One turn sends every row of this set to another row. A few are shown first. Where does it send the rows asked after them?
Q_515: [  3   9   6 -15  16 -23  15  10  -1  -8 -15  -9  -6  -2]
Q_610: [-15  13  -4  18  19   0  13  20  14 -29 -19 -14 -17  -4]
Q_130: [ -7  13 -18 -10   0  -5  25   3  19 -21 -29  -8  -1  -7]
Q_275: [ 10  10  -3 -18  10 -10   0  -5  14  -9  -8  -2 -12  -7]
Q_243: [-11  -3   4  13   7  12   7   4  28 -24 -19 -19  -6  -9]
Q_280: [-19  18  -4   4  26   0  15  12  13  -1 -17 -12  -2   6]
Q_601: [  7   9  -1  -3   3  -5  -3   6   1 -15 -25  13 -17  -9]
Q_321: [  2  -8  10  12  12   1  -2  16  -4 -14 -13 -10 -10   5]
Q_200: [  6   8   0 -14   1 -12   5  -5  15  -3  -9   1  -4  -1]
Q_510: [  4  22  -8  -1   3  -4  19   7  12 -15 -37  -7   0 -20]
Q_834: [ -8   4 -13  13  -4  11  11  10  18 -32 -27 -10 -11  -7]
Q_752: [-15  16   2 -14  22  -4  20   6  12 -16 -31   2  -3   6]
Q_847: [  9   6  -1 -16  -5 -12   7   2  16  -8 -14   0  -4  -2]
Q_51: [  0  25   2  -1  10  -4  17  22  24 -10 -22  -3   3   6]
Q_829: [-15   5   6   9  32   4  15  20  10 -15 -28 -10  -6   1]
Q_202: [ -7   9  -7  -6   1   8  12  -8  30 -16 -28  -3  -4 -13]
Q_883: [-14  23  -9  -1   4  -2  12   5  17 -32 -26   5 -16  -1]
Q_757: [-21  16   0  18  17   9   1   4   5 -19 -22 -10 -15  -6]
Q_949: [  8  -9   4   3  18   2  -2  15  -6 -18 -15 -16 -12  -1]
Q_5: [-15  10   6   4  15   8   5   4   7 -30 -35   4 -15  -3]
Q_253: [  2   3   4 -12  18 -18  14   6  -6  -3 -17 -10  -1   0]
Q_469: [  3  -3  12  11  13  -4   0  24   3 -16 -11  -8 -13   5]
Q_277: [-17   0  -1  11   9   8  12   7  10 -14 -17 -30   1   2]
Q_536: [  6  -1   3   7  20  -9   6  10  10   3  -4 -18  -5 -10]
Q_90: [ 10  -3   0   5  16 -11  11  18  11  -1  -9 -20  -4 -14]
Q_738: [  6  -3   7   8  -5  -4  -4   2   6 -25 -14 -11 -16 -15]
Q_269: [  6   5  -1  -4   2  -2  -2  -1  -3 -12 -26  10 -12  -6]
Q_467: [-11   2 -10   7  12  -3  27  19  18 -21 -18 -26   0  -2]
Q_283: [-21  25  -3  -7   7   1   7  -6  10 -16 -23  -1  -9   6]
Q_664: [-12   7 -12   7  -5  17   3  -3  14 -15 -28  -7  -4  -2]
Q_68: [  8   1   3  -3  24  -9   3  10  14  -5   0 -20 -11  -5]
Q_397: [ -1  21   3  19  18  -2  12  20  10 -18 -27 -15  -9 -19]
Q_147: [  4  11   1  13  -5  12   7  21  22 -22 -27  -6   0   1]
Q_508: [  9   2   2   4   9   2 -12   2  12 -18  -6  -7 -21  -9]
Q_368: [-13  20 -10  -3  21 -11  26  18  19 -16 -20  -8  -6   2]
Q_868: [ 11   0  -3 -12   5   2  -4   1  -3 -19 -23   2 -13   0]
Q_166: [-10   5  -1  -5  18  -3  23   2  27 -11 -19 -23   4 -12]
Q_767: [ -4  13  10   2   5  -9  22  15  11 -25 -22 -29   5  -1]
Q_191: [ 10   1  -4 -18  20  -9   9  10  -3  -6 -17 -10  -4   1]
Q_86: [  3   0   7   9  -1  -2  -9  -5   7 -19 -10  -7 -17 -12]
Q_576: [ -7  26  10   1  -3  -7   9   4  13 -34 -25  -8  -8  -2]
Q_789: [-13  12 -12  -8   9   0  20  -5  10  -4 -27 -18   5  -7]

Q_601 goes to Q_847
Q_86 goes to Q_269
Now these:
Q_51 goes to Q_767
Q_610 goes to Q_834
Q_829 goes to Q_243
Q_868 goes to Q_275
Q_789 goes to Q_280

